rotation ticks, each row followed by its count of ticks
The counts run from 0 to 666.
[137  63 105 149 194 134 134 182 135 138 131 135 140 110 155 154 115 150
 161 162 118 104 128 176 112 121 116 169 133 146 146 125 117  78 123 145
 161 103] : 23
[159 130 162 148 168 116 128 168 125 118 124 155 107 146 120 113 131 131
 110 145 148 129 138 122 105 138 182 148 104 110 131 130  79  80  66 120
 174  95] : 619
[121 170 143 134 122 169  69 121  85 140  98 143 133 195 139  78 118  90
 116 169 194 147 135 127 129 101 147 132 137 120 128 144 131  99  93 148
 144 126] : 451
[ 85 163 160 116 142  99 101  58 158 145 120 153 101 152 111 126 113 137
 101 149 111 126 121  85 107 153 137  92 180 140 112 149 115 121 131 102
 104 173] : 488
[181 146  99  88 112  94 118 138 139 153 111 149 114 159 130 119 129 110
 113  76 135 166 133  96 105 135 164 156 122 131 134 164 112 135 105 149
 160 175] : 89
[106 126 178 134 142  42 152 191 149 107 142 148 105 113 122 152 143 154
 145 136 135  86 111 149 130 187 102 139 133 132 125  96 123 147 152 120
 122 148] : 431
[130 162 138  84  81  64 107 105 120 118 105  96 117 137 173  94 143 143
 103 128 139 144  89 100 136 149  89 113  80 137 129 152 145 175 116 140
 132 174] : 536
[ 73 104 114 133 128 125 100  71 126 132  92 105 104 121 141 156 139 155
 163 173 119 114  93 126 101 103  80  82 131 178 126 144 141 129 133 108
 114 134] : 386
[172 132 114 142 167 111 124 141 102 162 173 116 144 111 151 124 141 171
 142 158  93  90 114 132 154 154 159 154 154 117  96 106 138  69 177 133
 107  84] : 462
[121  73 125 121  96 128 110  82  96 104 136 106 116 102 149 127 128  97
 101 173  91  74 135 118 102 129 128 107 147 108  87  76 113 100 140 122
  96 139] : 108
[110 155  92  86 125  84 114 103 135 145  79 115 138 111 173 142 120 128
  86 107 127 120 127 127 175 159 151 116 187 145  93 135 131 165 140 143
  76 166] : 434
[ 81  61 139 131 120 187  85 131  95 130 107 114 110 127 119 136 120 100
 151 150 151  82 137 174 128  90  93 111 128 153 154 117 148 118  96 133
 130 124] : 554
[ 99  98 103 129 113 124  68 126 124  86  66 109 148 175 141 124 136 113
 124 177 137 140  95 167 128 121 107 118 152 172 102 109 128 130 171 153
 100 167] : 222
[194 121  98 113 122 132 142 128 112  95 136 140 146 167 141 113 133 161
 125 156 125 149  86 116  82 127 174 117 120 139  96 124 108  75 119 137
 113 112] : 361
[135 115 127  88 103  92 131 154  89 133 137 115 126 111 155 128 103 147
 107  96 130  80 127 152 165 189 135 141 139 100 128  75 167 173 184 138
 128 166] : 154
[128 113 141 112 152  50 126 124 162 126 126 133  86  86 133 181 145 154
  87  96  71  85 118 142 132 161 122 119 138 128 139 114 123 124 140 110
 132 176] : 267
[ 97 161 157 147 134  90  82 101 144 117  69 111 124 147 160 105 161 158
 108 171 151 151 109 131 133 152 118 146 105 146 105 149 110 154  98 133
 168 123] : 119
[126 146 165  77 124 105 113 132  79 210 123 147 128 157 144 115 145 139
 188 125 167 118 147 115 154 132 121 165 103 131 158 143 152 138 159 120
 130 104] : 459
[167 116 111  95 102 137 127 120 109 109 134 151 135 175 128  86  89  84
 108 138 118 153 127  95  75 114 115 115 111 117 110 125 115  99 124 160
  91 183] : 529
[157 143 119  83 165  96 173 153 142 154 123 134 123 121 152 132 113 212
 157 111 149 116 107 102 157 174 156 141 131 174 125 150 131 109 113 121
 112  63] : 573
[ 95  98 112 104 140 156  99 163 141 110  62 158 136 166 110 163  98 102
 124 111 154 133 113 147 114  99 124 114 170 181 131 151 113 131 100 143
  98 138] : 442
[195 129 126 118 134  86 161 178 110 122 203 135  97 127 149 152 108 115
 113 119 144 129 136 142 118 157 157 129 144  95 136 100 148 105  99 135
 166 149] : 203
[167  55 145  64 103 166 129 101  93 128 132 178 120 154  95  79 120 159
 149 123 134  82 133  93 106 133 174 125 120 129 128 123 112  96 120 130
 117 115] : 578
[178 118 140 117 146  83 134 195 105 162 169 127 109 128 138 167 155 137
 157  99 143  94 138 157 159 147 151 159 139 107 129  98 138 102 181 138
 131 113] : 571
[169 131  61 122 129  87 141 186 132 131 142 111 121 150 160 124 105  85
 134 108 128 180  99 121  97 122 146 131 128 160 128 141 117  94 138 163
 121 178] : 253
[ 84  84 105 113 131 126  90 122 130 162  71 121 125 108 152 129 123  73
 141 141 115 140 154 133 109 114 113 161 142 171  97 128  83 142 148 141
  93 168] : 607
[ 74 129 180 107 125 163  66 102 116 140  87 147  90 140  97 108 113 125
  96 114 148  79 121 110 168 134 122 112 148 120 121 126 123 152 100 114
 109 148] : 655
[124 154 118 123 159 151  71 124  99 182 115  93 134 150 146  83 118 161
 142 141 157 124  92 145 195 162 122 157 126 133 148 140 178 122 143 164
 161 140] : 513
[ 92  79 127 150 151  95 163 155 138 135 133 107 100  77 162 185 121 113
 158 156 123  86 126 148 115 136  97 116 165 172 114 112 118 109 142 123
 101 135] : 494
[179  56  90  99 126 151 135 172 103 145 146 133 120 132 109 153 100  83
 157  84 136  97 142 153 132 114 161 154 153 138 134 115 141  98 134 169
 126 142] : 303
[143  95 131 132 129 121  96 165  93 152 117 105 105 115 148 129 151  62
 111 112 148 131 183 133 150 123 169 173 106 107 111 105  92 139 123 155
 172 163] : 507
[116  60 137 128 157 120 122 115 145  95 108 139 123 107 122 147 132 134
 110 192  93  84 137 150 113 153 147 128 173 132  77 106  78  89 125 125
 135 142] : 439
[101  84 132 158 106 143  91 113 111  92 124  88  90  97 134 129 177 126
 152 180 164  87 112 147 117 132 155 119 132 170 128 109 137 121 101 124
 190 129] : 336
[157 148  87  85 158 110 136 115 125 181 111 112 129 125 167 123 118 181
 110  93  96 133  92  89 146 148 176 126 147 157 110 165 117 110 139 130
  97 114] : 574
[163  93  65  91  86 123 142 126 127 133 142 125 114 114 144 142  88  83
 122  85 126 134 132 132 106 131 154 131 152 140 152 142 150 147 117 162
 122 190] : 584
[ 76 117 116  76  98 111 114  83 121 120 113 125 129 132 162 137 108 163
 158 130 122 113 113 122 131 132  74 101 146 169 161 144 193 160 152 129
  73 144] : 105
[161 132 100  85  90 104 124 158  85 128 121  85 113 142 161 108 112 130
 121  95 168 144 100 111 128 124 113 129  67 138 168 125 167 165 111 162
 142 131] : 255
